Y: several groups of rows, each row roughly a mix of its group's hidden directions:
Y (157 x 11):
[[ 18  17  14 -33 -37 -25 -21 -17  14 -40 -22]
 [-13  21  27   6   6 -10 -33 -12 -15  60  16]
 [-10   8   0 -24  44  35 -14 -41 -30 -11  -7]
 [ 15  49  48  -8  28  29  13   1   6   2   3]
 [  0 -13   3  -8 -43 -40  -5 -30 -25  38 -13]
 [ 27   5  30  48   7  -8 -19  14  44 -14   8]
 [  0  19   7  35 -43  12 -28 -47  -4  15  -9]
 [ 15  23   0  15   8  59   3  40   3 -26   5]
 [  9 -15 -10 -27  48 -29  18  42  10 -19  -2]
 [  1 -30 -33   3 -10   0  26   3  17 -62  -3]
 [ -3 -23 -13 -25  51 -19  11  30  27 -27   0]
 [ 20  -4  24  15  33  -6 -25 -23 -26 -37 -35]
 [-17 -33 -24 -24  51 -15   9  20  26 -19  -2]
 [ 28   7  27 -14 -33  -2 -36 -38  -9 -32 -12]
 [  8  -5  23   7  41   1 -11  -7 -27 -49 -35]
 [-64 -10  15  -3 -20 -13 -16  -3 -16  28  23]
 [  4   9  21  12 -58  17  -8 -45  -5  18   0]
 [-31  -5   9 -23  25 -17  -9  50  23 -23  27]
 [ 22   1  32  -1 -27  -3 -44 -31  -7 -34 -24]
 [ 27 -30 -64  18  -9 -23 -11   2  -9  -6  -2]
 [ 23 -15  22  36  17 -43  -8  37  19   0  18]
 [ 13 -17  21   3  48   2  -8 -15 -35 -35 -30]
 [-19  -3 -10 -29  33  14 -12 -42 -46   3 -15]
 [-18 -15  -5  12 -27 -23  14  46  47  14  11]
 [-35  -7  -9 -35   7  16 -22 -38 -26   4 -37]
 [ 21  13  20 -49  -9 -30  19 -29  26 -18 -15]
 [ 25  34  32 -24  23  42  15  -3   8  28  -8]
 [ 13  21  17   7  12  -7 -31   2 -14  67  -7]
 [ 30   4  27 -19 -28 -10 -32 -37  -9 -35 -17]
 [ 21 -20 -35 -26 -30  -3  50  -5   0  27  -3]
 [ 14  22   8  36 -43  17 -23 -32 -28  19   0]
 [-33   1 -27  -3  19  10  39  38   3  35  18]
 [-23   1  28   0  38  15 -41   9 -10 -39  20]
 [  6 -20 -16 -14   3  49  36  -4  31 -36  -5]
 [ 21 -42 -51  -9 -28 -24  -9 -12  -9  -7 -13]
 [ 14 -29 -33  -2 -18 -14  50   1  14  29  25]
 [ 50 -14 -47  15  -3 -26  -7  10  -9 -20 -19]
 [ -8   1  -5 -29 -63   6   7  12  26   6  31]
 [ 11   6  28 -37 -24 -32   9  -3  18 -44 -23]
 [-12   1  32  -4  19  15 -52 -12 -22 -41  -4]
 [-47  -2   6 -15  19 -38 -23  35  13  -7  24]
 [-28  -6 -16   6  17   5  49  40  18  23  23]
 [ 16  26   3  12  41   2 -10  49  13 -37   8]
 [  9 -21 -29 -13 -20  20  26  16   3 -58 -15]
 [-28  40  53  -2  21  15   2   0  -1  25  19]
 [ 28   4 -21 -47  -1  18  45  16 -11 -12 -24]
 [-14 -11  -3  14 -31 -25  14  49  43  12  11]
 [-17  -8 -16  60  30  16   1  23 -12  26  14]
 [ 15 -12 -37 -17 -22  -8  55   3   3  35   5]
 [-20   0 -35  -2 -22   8  12  22  32  45  32]
 [-17  36  66  -5  17  17   6  -4  13   2   4]
 [  4 -26  -6  33 -14 -22  19  25  46  11  33]
 [ 31 -11 -32  -9 -26 -18  52   2  -9  30   7]
 [ 35 -28 -46 -12 -18 -39  -2  -4 -15  -3 -22]
 [ -1  -6   8  19 -49  16 -19 -40 -29  24  20]
 [  9  46  48 -25  23  17  25  10  -2  10 -11]
 [-27 -11 -23  32  23  35  -5  19 -14  44  14]
 [-31  -1 -28  11  27   8  38  44  -1  21  17]
 [-27   9 -25   5  12   8  47  38   1  22  32]
 [ 31  17 -22  38  22  25  -4 -29  12 -15 -36]
 [ 22  27   2  37   6  26   5 -58  -6   6  -8]
 [-32  12 -35 -11   0  13  34  37  13  29  25]
 [-27 -25   7 -24   9 -43 -20  30  -3  -3  40]
 [-17 -11  -8  52  24  36 -17   7 -17  32  11]
 [  1 -18  -8 -20 -16  17  26  43   0 -20 -50]
 [ 35 -31 -55   1 -20 -18 -10 -16  -8 -22  -1]
 [ -6  -5  -9 -24  47  -5  19  51  19 -23  -2]
 [  4  29  27   5  23 -26 -15   6 -12  60  -5]
 [-36  -2  27 -40  -6 -33   4  32  25  -5  19]
 [-21  23 -19 -36 -19  32   4 -32 -25   7 -33]
 [ 41  -6  11  38  12 -21  15  27  36   3  24]
 [ 23   3  38  -6 -28   0 -36 -37  -1 -30 -20]
 [ 13  33  34  16  18  25 -39 -11 -12 -38  -2]
 [-17  -4 -11  53  30  36  -7   8 -16  28  16]
 [ 16   1  32  15  30 -28  -8 -12 -16 -37 -42]
 [-15  18 -20  -2 -31   2  17   5  23  56  32]
 [  6 -36 -53 -13 -39  -8 -13   4 -26 -10  -6]
 [ 10   9  20  23 -55  28 -20 -30 -15   9  17]
 [ 12  -3  28 -47 -13 -32  16  -9  26 -31 -25]
 [ -9  14  -2 -27  35  24  -9 -32 -53 -10  -2]
 [ 23   8  37   4 -25   2 -40 -42   5 -22 -19]
 [ 21 -16   8  21 -16 -43   9  49  29   8   8]
 [ 28   1  41   2 -24 -13 -33 -38   2 -25 -23]
 [ -5  32  30   3  30  23 -35   3 -24 -39  10]
 [ 23  17 -19  31  -1  58  10 -17  -1  -3 -31]
 [ 25 -16  31  10   9   4 -33 -28 -31 -38 -24]
 [ 13 -50 -56   9 -16  -9 -14 -19   8   7   1]
 [ -7  37  30  24  22 -10 -25  15 -14  48   7]
 [ -3   9 -21  19  31  50  -4  38  11 -29  -1]
 [-12  38 -14 -24  -9  28  14 -16 -55  -8  10]
 [-22 -10 -28  31  31  29  -7  16 -19  44  10]
 [-19  18  33   5  23 -43   0  12  -3  49 -10]
 [ 24   3  23 -37 -21 -33 -11 -25  16 -30 -29]
 [  5  32  52  14  26  37   2  13  23   4 -12]
 [  4   6  11  22 -42  -1 -16 -50 -28  29  10]
 [ 25   4   3  19  38  -2 -32 -30 -33 -27 -25]
 [ 23 -10  11 -53 -14 -23  -5 -14   6 -43 -21]
 [-21  -8 -24  11  31   5  44  31   2  35  23]
 [-12 -26 -16 -26  54 -14  16  23  25 -21   2]
 [ 33 -37 -27  -7 -13 -14  46  -1  17  26  10]
 [-10 -14 -33  31  22  39   0  19 -27  12  35]
 [ 29 -40 -42   4 -22 -16  -8  15  -1 -13 -39]
 [  5  26  21  32 -44   0 -31 -33 -17  14  12]
 [ 25   5  21 -15 -16  -4 -45 -47   6 -15 -28]
 [-24  -7 -25 -13 -30  28  13  21  27  34  37]
 [-17 -39 -11 -37   9 -14   4  54  -6  -5  19]
 [ 44 -15   8  23  16 -35  19  35  27  12  12]
 [-13  -1 -22  47  32  35  -8   6 -22  29  19]
 [ -4 -26  21 -21 -34 -26   7 -44 -15  27  23]
 [-24 -18   5 -33   7 -25  -7  37  45 -27  -2]
 [  7 -14  25  16  46   4  -8  -5 -20 -45 -33]
 [ 35 -23 -24  -5 -39 -16  46  11   6  16  16]
 [ 39   1 -19 -47 -27  21   9   5 -29  -9 -24]
 [  7   8  14  18 -53 -11 -21 -36 -26  28   0]
 [  9 -20  28   1   7  -4 -32  -3 -42 -34 -39]
 [ -6  -4   7  14 -15 -30   6  59  42   7   5]
 [  3  -4   1   8 -46 -28  14  53  28   4   3]
 [ -2 -14  -6 -12  -3   3 -23 -24  -2  73   4]
 [  9 -18 -36  -3  -5  22  32  17  10 -56  -6]
 [ 37  -3 -14 -13   9 -30  28  29  -3  -6 -49]
 [-21 -23   7 -30 -31 -44 -15  36 -15  14  13]
 [-37  -5 -16 -43  12  24  -7 -30 -41  -4  -7]
 [-24  -9   6 -34   3 -59   6  30 -12  20   3]
 [ -8  27  40  -1  14 -15 -19  -1 -11  59  -1]
 [ -6 -16  -7 -15  -8  11  37  -4  18 -66   0]
 [  6 -39 -50 -24 -21  20  23  17  -2  -6 -23]
 [ 31 -30 -47   5 -29  -4 -18  -8 -10 -36  -6]
 [ 11   9  -3  34  -2  30  -2 -64 -14  13   8]
 [ 11  13 -10  -1  14   2   1 -51 -60   9  -3]
 [ 17  25   2  15  26  37  -3  49   2 -32  16]
 [ 21  22  19  25 -36  -4 -12 -37 -36  25  11]
 [-45   7  -9 -28  19  26 -16 -33 -38  -7  -3]
 [ 35   9  15  53 -28 -12   3   8  31  -6  21]
 [-28   8 -11  55  20  32  -9  24 -17  19   9]
 [ 23 -16 -32  -2 -36 -18  46 -12 -10  32   5]
 [ 48  10 -10 -12  -3  19  16  30  -7 -33 -40]
 [ 23   1  40  10 -13  -3 -38 -36  -3 -32 -26]
 [ 11 -35 -30 -20 -27   9  44   5  31  13  16]
 [  2  23   7  35 -42  33 -19 -40  -3  10 -10]
 [-27  -9   6  36   9   3 -31 -34  20  14  43]
 [-25  16  18  16  10 -20 -29  -1 -14  59  17]
 [-27  27 -15  -6 -54  13 -16  15  10  36  12]
 [-17 -23  12 -35  -4 -23 -11  41  36 -29  15]
 [  8  -4  18  21  32   8 -33 -13 -37 -34 -35]
 [ 28  31 -13  41   1  13   0 -33 -29  19 -28]
 [-29  32 -12 -30 -25  28  -2 -18 -45  -8 -11]
 [  7  -7  21  42 -17  -6  -9  26  41 -21  37]
 [ 43  17   2  27 -18  13   6 -51  -9  10 -27]
 [-41  21  50  22   4 -21 -23 -11   2   0  26]
 [-20  14 -21 -22 -26  31   5 -45 -41  -1  -5]
 [-11 -29 -29 -12 -22  10  25   0   7 -60   3]
 [-20  21  -5   3 -15 -22  11 -40   9  32 -50]
 [ 18  25 -10  30   1  57  14 -27   3  -3 -25]
 [ 13  -4   0 -17  38  12 -10 -45 -51  -8  -2]
 [  0  -2  -1  20 -46 -34  13  46  27  12   5]
 [-16  -4 -27  -6  35  -8  53  30  12  18  19]
 [-27  -7 -24 -40  31  -9  12  -9 -31  31 -26]]
the one row of each list that fits no group (the others fit one group, some only roughly):
    Z_759: [ 48  32  -7  35   2  35   9 -11 -27  -1  -6]
    Z_627: [ 39  15 -14  41  -1  22 -16 -44 -13  -8 -17]
    Z_98: [ -5   6  -4   3 -31 -26  13 -53 -11  39 -22]
    Z_811: [-23   5  -7 -14  18  24 -15 -54 -42  -5  12]
    Z_879: [-32  10 -13  37  -4  27 -29  15 -19  45   0]
    Z_508: [ -8  36  32  -2  13  -2 -55 -13   2 -34  -1]
    Z_664: [ 15 -36 -51 -18 -29 -12   3  11 -17  16 -28]
    Z_721: [ 48 -18 -55  -7 -12 -12  -6   2 -17  14 -19]
    Z_134: [ 44  22   6  29  -4  29   6 -46  13 -15 -13]
    Z_702: [ 24 -24  22   8  -1  -8  -4  33  61 -15   3]
 => Z_508
    Z_920: [  5  17  -1   4  48  -1 -10  -4 -39 -37 -36]
    Z_725: [-33  -9  22 -27  -8 -28 -21  36  21 -23  30]
    Z_599: [ 30 -21  -1  18  -4  -7  24  39  53  -2  16]
    Z_108: [-32 -11   4 -29  23 -53  -2  33   5  -4  18]
    Z_129: [ 47  19 -19  27   5  36  14 -21 -17  -4 -29]
    Z_327: [ -7   5  12 -10 -29 -30  16 -37 -35  42 -14]
    Z_297: [ -4 -50 -53  22 -10 -12  10  -6 -23  -7  -3]
    Z_846: [-31   4 -21  -4  64 -12   7  30  10  -9  -1]
    Z_699: [ 30  32   0  35  11  47  16 -23 -22   4  -2]
    Z_216: [ 11  -4   1  -2  28  24 -13  55  15 -42  13]
    Z_568: [-44 -27  -7 -40  -6  -6  10  44  -8  15  11]
 => Z_297
    Z_708: [ -4  -3  10  51 -35 -39  -5  21  14   4  26]
    Z_939: [ 31 -25   5  13  -1 -20  30  37  42   6  25]
    Z_673: [ 17  36 -11  40  -9  41   7 -27 -20  18 -18]
    Z_785: [-15  30  32  15  -9  -3 -35  18 -34 -35  22]
    Z_194: [ 28  -1  -3 -17  -3  15  40  26   7 -44 -36]
    Z_246: [-33   5  -8  -3 -15 -18  14 -33 -31  54  -2]
    Z_36: [-14 -20   6 -38  19 -40  11  47  -8   0  21]
    Z_628: [-12   7  33   9  34 -14 -26  -2 -37  45  -6]
    Z_857: [-25   8  23  39  24 -35 -32  -2  14  25  21]
    Z_683: [ 27 -19  12  22  -5 -16  18  35  52  -4  24]
 => Z_628
    Z_71: [  4  -2 -11  -8 -10 -34  20 -23 -35  46 -34]
    Z_574: [  7  -9  22  33  -2 -18  -8  37  56   5  15]
    Z_724: [-19  14 -34 -34 -29   2  30  24   9   5  39]
    Z_133: [  3  -5  -2  -5  29  24   4  58  12 -36  24]
    Z_328: [ -2  -7  -7   8   6  72   0  12   2 -31  20]
    Z_266: [ 43  30  -3  33  17  15   9 -27 -38  14   0]
    Z_921: [ -3 -41 -47   3 -32 -16 -10  -2 -11 -38   5]
    Z_937: [ 12 -13   8  39 -21 -19  10  40  30  -6  38]
    Z_758: [  0  16  38  10  33   2 -44  19 -12 -39   4]
    Z_562: [-26  25   0 -22  11  19 -22 -43 -36  -2 -32]
    Z_255: [ 14  23  34   7  13 -26 -20  15 -10  54  20]
 => Z_255
